Here are some points, each followed by its number:
(-11, -9, 5, -23, 66, 24, -2, -12, -38, -7, 0, 9, -31, -57,
 -28, 34, 27, -21, -61, 64, 4, 63, 15, 28) 0
(-11, -21, -4, -41, 38, 1, -15, -27, -15, -9, -1, 32, 60, -5,
 -37, 34, 11, 18, -10, 25, -5, 3, 11, -56) 1
(-6, -5, -26, 4, -68, -49, 45, -32, -20, -27, -20, -5, -75, -67,
 22, -25, 6, -15, -22, -2, 12, 115, -51, 86) 2
(67, -38, -28, -4, 33, 13, -24, 64, 73, 62, -35, 29,
 76, 54, 22, 32, -44, 31, 48, -36, -14, -118, 6, -67) 3
(5, -8, 29, -27, -2, -7, 69, -1, -19, 26, 9, 33, -44, -22,
 -61, -20, 12, -4, -11, -9, -31, 10, 11, -26) 4
(-60, -1, -41, 24, -5, 1, -24, -86, -28, -38, -8, 10, 18, -66,
 13, -23, -5, 3, -9, -17, -14, 58, 51, 29) 5
(-34, 0, 8, -34, -1, -7, -19, -17, 2, -84, -3, 2, -31, 7,
 19, -42, -9, 0, -22, 10, -44, 30, 15, 4) 6
(44, 10, 4, 9, 40, 0, -27, 20, 33, 29, 2, 4, 5, 67,
 36, 5, -53, -13, -19, -20, 10, -84, 41, -8) 7
(-88, 3, -19, 11, -34, -20, 16, -12, -55, -83, -11, 55, -81, -55,
 -16, -39, 53, -37, -49, 8, -12, 103, -12, 40) 8
(54, 1, 26, 1, 33, -53, -7, 35, 35, 46, -13, -16, 26, 27,
 -5, 46, 18, 10, 54, -50, 17, -60, -48, 23) 9
(7, -10, 57, 9, 107, -6, -47, 20, 24, 0, -35, -3, 20, -21,
 -7, 48, 24, 0, 1, 30, 1, -1, 25, 34) 10
(1, -1, -32, -14, -18, 47, -24, -6, -15, -25, -27, -31, 23, 19,
 16, -40, -26, 41, -4, 18, -43, 64, 3, 14) 11
(-24, 12, 49, 27, 24, -50, 58, -14, -3, -53, -21, 24, -64, -77,
 45, -18, 10, -43, -36, -11, -18, 79, -18, 88) 12
(-63, 39, 24, 10, -39, 12, -2, -28, 6, -60, 32, 48, -34, -3,
 24, -54, 10, -30, -60, 39, -16, 31, 28, 3) 13
(42, 28, 32, 44, -10, 11, -19, 13, 47, 9, 12, -24, 22, 59,
 44, 9, -27, -35, 24, -60, 35, -76, -23, 32) 14
(-38, -22, -18, -20, 21, 23, -28, 11, -2, 8, -11, 18, 7, -58,
 61, 15, 32, 22, -28, 51, -21, 31, 20, -4) 15
(27, 33, 11, 33, 23, 5, -50, 42, 25, 5, -5, 1, 43, 96,
 5, 19, -12, 15, 14, 8, 5, -74, 23, -23) 16
(68, -40, 5, 24, 1, -5, -10, -1, 1, 43, -25, -25, 33, 26,
 -19, 13, -27, 12, 32, -48, 12, -59, 5, 16) 17
(-63, -38, 7, -5, -9, -11, 43, -52, -47, -38, -14, 29,
 -92, -107, 19, -23, -34, -49, -65, 13, -11, 71, 27, 49) 18
(18, 32, 31, 3, 45, -4, -1, 13, -15, 63, -4, 12, 26, 17,
 -31, 74, 4, 15, -28, 23, 31, -65, -18, -73) 19
(-13, -6, -66, 23, -31, -17, 7, -12, -54, -70, -29, 39, 9, -1,
 -15, -63, -1, -4, -1, 44, 7, 73, 25, -8) 20
(-54, 5, -22, 17, -8, -24, 0, 39, -4, -78, 21, 43, -37, 7,
 22, -78, 10, -15, -29, -19, -5, 59, 18, -7) 21
(-60, 21, 8, -24, -17, 7, -4, -2, -45, -3, 52, 5, -40, -34,
 -49, 6, 14, -20, -42, 19, 21, 27, 9, -44) 22
(-31, -1, -9, -3, -25, 30, -16, -47, 0, -3, -30, -5, -13, -2,
 22, -51, -2, 2, -12, 63, -25, 24, 18, -5) 23
(3, 32, -35, -44, -16, 22, 27, -7, 3, -16, 18, -33, 31, 41,
 -34, -41, 6, -19, -23, 12, -33, -3, -2, -48) 24
(-54, 19, 38, 22, 16, -8, -27, -68, -28, -118, 14, 37,
 -57, -77, 27, -58, 12, -24, -37, 32, -6, 111, 39, 73) 25
(4, -1, 24, 30, -13, -3, 9, 35, 48, 35, 42, -16, -29, 38,
 -12, -6, -17, 25, 16, -72, -4, -65, -34, -22) 26
(24, -5, 8, -20, 57, -20, 0, 6, 17, 46, -9, 6, 48, -9,
 9, 34, -19, -6, 6, -29, 33, -67, 22, -4) 27
(11, -2, 59, 7, 30, -6, 29, 23, 20, -30, 12, -28, 7, -4,
 -26, 16, 1, -35, 32, -24, -11, -64, -26, -22) 28
(35, -32, 53, 31, 40, -28, 0, 30, 29, 54, -25, 35, 27, -32,
 -27, 51, -6, -35, -10, -26, 26, -78, 16, -19) 29
(20, -14, 2, -1, -29, 18, 46, 30, 28, 98, 11, -47, 25, 36,
 -28, 10, -27, 8, 6, -59, 38, -83, -56, -12) 30
(-7, -10, -46, 9, -53, -1, 15, 8, 7, -8, 35, -19, -49, 17,
 27, -38, 4, -9, -40, 33, 5, 74, -22, 36) 31
(-53, -13, -5, -22, 66, 42, -35, -19, -56, -32, -27, 15, 25, -64,
 -14, -8, 36, -10, 37, 40, -10, 54, 19, 17) 32
(-41, -19, -14, 29, -42, -6, 8, -1, -6, -11, 4, 25, -61, -49,
 65, -32, -30, -18, -22, -26, -9, 21, 13, 16) 33
(-45, -18, -14, 18, -52, 20, 2, -54, -7, -29, 14, -21, 39, 1,
 -21, -22, 27, -10, -35, 42, -14, 61, -1, 25) 34
(34, 30, -37, -15, -99, 51, -13, 26, 76, 0, 18, -41, 5, 103,
 3, -43, -7, 5, 18, 3, -9, -65, 21, -3) 35
(8, 60, -63, -31, -69, 42, 2, -66, -29, 15, -10, -35, -32, 43,
 -33, -24, 38, 44, 7, 48, -5, 101, 11, -14) 36
(-28, -14, 12, 3, 23, -7, 43, 0, 30, -19, -22, 9, -48, -9,
 -6, -8, 7, -36, -33, -7, -41, 16, 43, -6) 37
(4, 17, -44, -14, -27, 21, 1, -43, -5, -11, 9, -17, 13, 12,
 -10, -48, 36, 2, -28, 40, 3, 50, -10, -10) 38
(43, 5, 12, 20, 62, -26, -16, 35, 39, 12, -23, -22, 57, 27,
 -29, 78, -5, -5, 50, -55, -9, -59, 10, 55) 39
(14, -7, -23, -15, -12, 41, 19, 16, 58, 79, 38, -15,
 67, 120, -14, 0, -29, 17, -10, -50, 9, -123, -29, -67) 40
(21, -33, 44, 32, 45, -30, -70, 68, 49, -58, -9, -28, 18, 41,
 8, 21, -83, -2, 20, -31, -4, -78, 10, 6) 41
(19, -18, -32, 13, -111, -12, 77, 26, 48, 32, 20, 7,
 -108, -9, 76, -64, -59, -32, -4, -39, -10, -7, -4, 21) 42
(4, -9, -14, -16, 17, 12, -42, -36, -30, -21, -32, 1, 4, -46,
 10, 39, 15, 20, 3, 37, -9, 77, 21, 24) 43
(2, -37, -18, -45, 76, -9, -24, 7, -8, -60, -32, 54, 1, -43,
 14, -35, -14, -3, -31, 56, 8, 16, 51, -45) 44
(22, 39, 63, -25, 9, -11, 14, 52, 17, -6, -8, -23, 6, 56,
 -51, 21, -5, 10, 0, -43, 29, -84, 2, -20) 45
(2, 23, 33, 58, 35, -24, 29, -2, 23, 46, -2, 13, 27, -6,
 -10, 10, 26, -21, 22, -74, 44, -36, -18, 68) 46
(-7, -37, -10, 16, 30, -44, -22, -42, -70, -66, -23, 33, -39, -86,
 26, -18, 9, -31, -49, 58, 33, 58, 34, 21) 47
(-43, 11, 22, -40, 52, 9, -21, -38, -36, -44, -3, -28, 36, -19,
 -67, -4, 43, 28, 0, 51, -52, 64, -10, -21) 48
(19, 3, 12, 26, -6, -35, 7, 39, -2, 23, -10, -5, 29, 15,
 -4, 25, -47, 28, 25, -47, 16, -53, -10, -24) 49
(53, 10, -10, -8, 9, -26, -26, 23, -3, 70, 6, -24, 37, 36,
 -21, 50, -22, 24, 78, -57, 46, -35, -21, -30) 50
(-59, -24, -3, -8, -84, 2, -14, -30, -27, -64, 17, 44, -91, -50,
 65, -66, -6, -30, -24, -25, -20, 45, 38, 52) 51
(19, 54, -44, -26, -24, -3, 71, -23, -10, -5, 20, -5, -59, -17,
 -5, -7, 27, 8, -26, 60, -9, 64, -38, -9) 52
(28, -21, -8, 17, -25, -20, 17, 37, 27, 60, -1, 32,
 26, 76, 32, -5, -30, 8, 21, -88, 14, -105, -14, -40) 53
(17, -6, -64, -6, -68, -3, 16, -36, -34, -16, -9, 15, -59, -42,
 34, -23, 17, 21, -14, 6, 8, 70, 27, 6) 54
Which three points above are nearest to each new point, looking only along the 3 directions in which the numbered points spread most? Their numbers follow each, nearest first.
(-3, -32, -21, 16, 2, -1, 5, -19, -38, -10, -34, 18, -36, -82,
 67, 17, -14, -17, 0, 23, 3, 95, -23, 37) 5 47 21
(43, 33, -8, -13, -31, 59, -38, 3, 66, 61, 6, -54, 64, 98,
 17, -20, -47, 8, 53, -56, 18, -73, 34, -6) 40 30 53
(-62, -16, 36, 16, 64, 0, 15, -28, -30, -31, -13, 3,
 -3, -120, 2, 30, 16, -17, -23, 51, -4, 81, -15, 28) 47 0 32
(-8, 28, -21, -34, 24, 65, -39, 25, 24, 14, -11, -31, 48, 17,
 -7, 7, 52, -5, -17, 24, -29, -40, 29, -64) 1 19 24
(35, -33, -47, -38, -55, -15, -12, 61, 55, 58, 42, 37, 11, 63,
 39, 0, -19, 4, 16, -30, 0, -87, 17, -99) 30 53 40
(26, 25, 40, 4, -35, 26, -4, -6, -18, 20, -3, -60, -14, -7,
 -40, -3, 22, -34, 26, -3, -6, 17, -42, -1) 4 11 24
(15, -15, -1, -25, -7, -7, 5, -25, -35, -20, -25, -60, -6, -7,
 -25, -9, -6, -9, 7, 14, -61, 66, -37, 39) 22 6 23
(-4, -21, 12, 3, 21, -24, -30, 29, 1, 33, -43, -42, 7, 15,
 27, 14, 1, 28, 55, -5, 17, -6, -21, 31) 28 27 49
(-38, -29, -1, 1, -10, -20, 26, -1, -45, -6, 27, 31, -8, -70,
 -18, 23, 13, -6, -12, -21, 32, 30, 4, -23) 37 4 15
(-31, -23, 53, 25, 22, -23, 23, -38, -55, -33, 20, 21, -39, -66,
 29, -2, 8, -7, -18, -12, 8, 25, 35, 5) 37 47 5
(12, 8, 14, 19, 10, -5, 29, 2, -4, 39, -9, 24, 15, -19,
 32, 38, -7, 35, 15, -9, -1, -39, -10, -4) 28 49 17
(4, -21, -57, 7, -77, 23, 79, -21, -32, 85, 33, 9, -53, -12,
 48, -39, -26, -13, 22, -52, 9, -17, -22, 12) 42 31 33
(-47, 27, -5, -4, -46, 37, 6, -55, -23, 4, -5, -20, -2, -37,
 0, -9, 14, 24, 10, 43, -24, 61, 8, 4) 34 23 20
(3, -7, -28, -7, 42, -19, 53, 20, -12, 40, 0, 9, -27, -3,
 -37, 51, -1, 14, -4, -11, -5, -13, 19, -23) 28 4 27
(37, 28, -58, 23, -127, -13, 98, 1, 57, 80, 93, -29,
 -112, 59, 26, -69, -8, -38, 11, -85, -1, -41, -102, 16) 42 35 26
(-18, -29, -30, -20, -21, -19, -3, -36, -22, -63, -12, 25, -48, -76,
 41, -35, -12, -36, -56, 33, 7, 101, 44, 59) 8 18 25
(-63, -11, 6, 13, -2, -57, 28, -16, -83, -62, -3, 77,
 -71, -116, -5, -17, 46, 2, -35, 55, 9, 127, 42, 51) 25 8 18
(-10, -22, 6, 8, -16, -48, -4, 8, -36, 30, 47, -16, 33, 6,
 -13, -11, 6, 12, -13, -22, 26, -15, -25, -10) 4 28 49
(-64, -6, 64, -71, 81, -2, -34, -47, -67, -24, 5, -8, 8, -83,
 -22, 27, 9, -6, -46, 61, -3, 77, 35, -17) 32 0 43
(8, 19, -15, 35, 28, 14, -15, -1, 0, -41, -17, -23, -21, -23,
 3, -21, 20, -19, -8, 10, -45, 104, -24, 71) 5 6 22
(19, 2, -26, -15, 80, -6, -21, 44, 7, 23, -26, 34, 54, 24,
 -58, 49, 39, 37, 3, 15, -5, -45, 11, -18) 19 1 27
(-20, 15, 13, -18, -42, -11, 37, 2, -21, 32, 45, -34, -59, -45,
 -25, 12, 44, -12, 17, 20, 25, 64, -83, 3) 6 21 4
(34, 44, -2, 3, -48, 6, 42, 25, 11, 47, 4, 32, -8, 53,
 25, -11, -15, -1, 7, -36, 36, -33, -11, 38) 26 14 49
(-8, -33, -34, -4, 15, -3, -36, -12, 22, -52, -22, 0, 41, 9,
 21, 1, -8, -7, 12, 7, -39, -12, -3, -18) 4 15 1
(-4, -11, -10, 1, -29, 29, -29, -32, -43, -41, 10, -1, -41, -46,
 13, -31, 25, -8, -11, 53, -9, 88, -34, 26) 20 5 13
(36, 12, -8, 10, -41, -45, 47, 6, 0, 67, 34, -15, -19, 42,
 -34, 19, 9, -14, 55, -64, 63, -3, -41, 27) 26 14 49
(34, 7, 46, -24, 36, 18, -51, 29, 53, 10, -22, -50, 46, 16,
 -33, 43, 13, 16, 33, -37, 4, -29, 13, -6) 19 27 16
(52, 6, 9, 24, 27, -21, 45, 9, 7, 83, -33, -73, 37, 38,
 -67, 39, -17, 28, 40, -30, -6, -60, -46, -4) 50 16 45
(41, -11, -34, 62, -14, -30, 92, -32, -1, 59, 11, 9, -11, 15,
 -29, -20, 15, -3, -17, -49, 8, -37, -76, 40) 26 14 49
(48, -17, 19, 12, 26, 19, -24, -41, 37, 1, -27, -22, 35, 39,
 80, 7, -59, -5, 7, -31, 2, -43, 62, 42) 28 49 17
(-61, -14, 35, 30, 126, -34, -24, -45, -52, -120, -57, 61,
 2, -127, -6, 9, -5, -27, -36, 53, -2, 103, 40, 52) 47 25 0
(30, -12, 28, 26, -13, 2, 32, 44, 30, 6, 17, 19, -14, 5,
 3, 6, -25, -29, -6, -70, 20, -82, -30, -10) 14 26 49
(-13, -9, 18, 14, 25, -2, 4, 34, -13, 7, 8, 18, 24, 10,
 20, 6, -26, 29, 19, -35, 18, -46, 22, 22) 28 46 49
(-11, 39, -4, -19, 88, -7, -57, 38, -25, -53, -3, 13, 54, 8,
 13, 15, -8, 30, -24, 38, -15, -8, 94, -44) 1 44 10
(-38, -13, 34, 5, 10, -10, -44, -13, -1, -77, -17, 52, -44, -22,
 13, -30, 9, -41, -54, 31, -13, 83, 66, 29) 47 5 18
